One turn moves every row onto another: examples first, then more rows asked
Z457: [ -9.7  17.3  10.5   6.2  22.1  -1.8  15.7  -5.0   2.7  -3.5  -6.4 -34.4
  -3.2  18.5  -8.6]
Z85: [  6.2 -22.7 -18.6  18.1  -6.7  12.1 -25.6  -4.1  -4.4  -0.8  19.6   4.5
 -13.4  13.6   7.9]
Z84: [ 11.4 -20.3  19.5 -15.6   2.5   1.3  15.3  -8.2 -21.2   4.0  -7.3   8.4
 -11.2 -13.6 -34.0]
Z487: [ 25.9   4.5   4.7  -0.9  32.8   0.4   3.3  -7.2  11.9  -8.6  -1.4 -30.5
   0.2  -7.2   2.8]
Z867: [ 17.8 -16.9  27.1  -8.1  13.5 -11.0  12.4  -9.2 -14.8  -7.7 -12.0  17.3
 -20.9 -10.1 -25.3]
Z369: [-22.2 -12.5 -12.0   3.5  -8.9 -13.9  16.4 -16.5 -18.5 -26.5  18.2  15.5
   4.7  15.4   1.9]
Z870: [ 27.3  10.4  -9.2   7.4  14.9   5.9  -5.9   5.2  13.1   3.4  -4.9 -18.2
  11.3  34.0 -11.2]
Z77: [ 11.0 -35.5  -9.4   8.1  -5.9  -0.4 -14.7  -1.7  -6.4   4.9   8.5  13.2
 -12.6  21.6  21.5]
Z279: [-17.5  20.3   1.6  -6.9  12.6   1.8  15.9 -16.3 -13.8 -22.5   9.4  25.1
  11.5  12.1 -10.5]
Z405: [ 15.2 -29.3  24.3 -19.6  17.4  -9.1  14.7  -7.2  -2.1   7.1  -1.5   6.7
 -25.9  -2.0 -21.1]
Z615: [ 26.1   3.8   7.8   4.1  31.9   1.6  -4.8  -5.3  13.0  -3.4  -4.0 -28.4
   2.7  -7.4   1.9]
Z999: [-20.2   2.7 -10.4   5.8   2.2  -3.0  18.2 -15.2 -16.2 -33.1  20.0  15.7
   7.0  16.3 -11.8]
Z563: [ 12.1 -21.9  17.7  -6.3   3.9 -12.4  14.0 -11.9 -24.8 -17.7  -5.2  19.7
  -7.6 -14.9 -28.7]
Z819: [-16.6   6.5 -19.8 -11.0  -7.4  -9.0  21.4 -24.0  -5.7 -20.3  18.8  14.4
   8.7   7.8  -8.6]
Z413: [ 12.8 -34.3  -0.2   5.6 -11.9  -9.3 -11.4   4.9 -14.2   7.2  -1.7  25.1
  -9.3  16.8  11.1]
Z743: [ -8.4  21.6  10.0  10.5  18.2   0.1  15.8  -4.0   1.7   0.3  -4.9 -30.5
  -1.8  22.0  -1.8]
Z874: [  6.6 -23.4  -7.7   5.7 -13.7   4.3 -14.2  14.6  -3.3  12.6   8.5  15.3
 -10.6   4.9  18.4]
Z354: [ 21.8  13.3  -7.4   4.7  12.1   5.2  -5.5   0.6  16.0  -0.3  -1.0 -17.9
  15.4  36.0  -6.3]

Z563 turns into Z369
Z867 turns into Z999
And these:
Z743 turns into Z870
Z457 turns into Z354
Z84 turns into Z819
Z279 turns into Z85

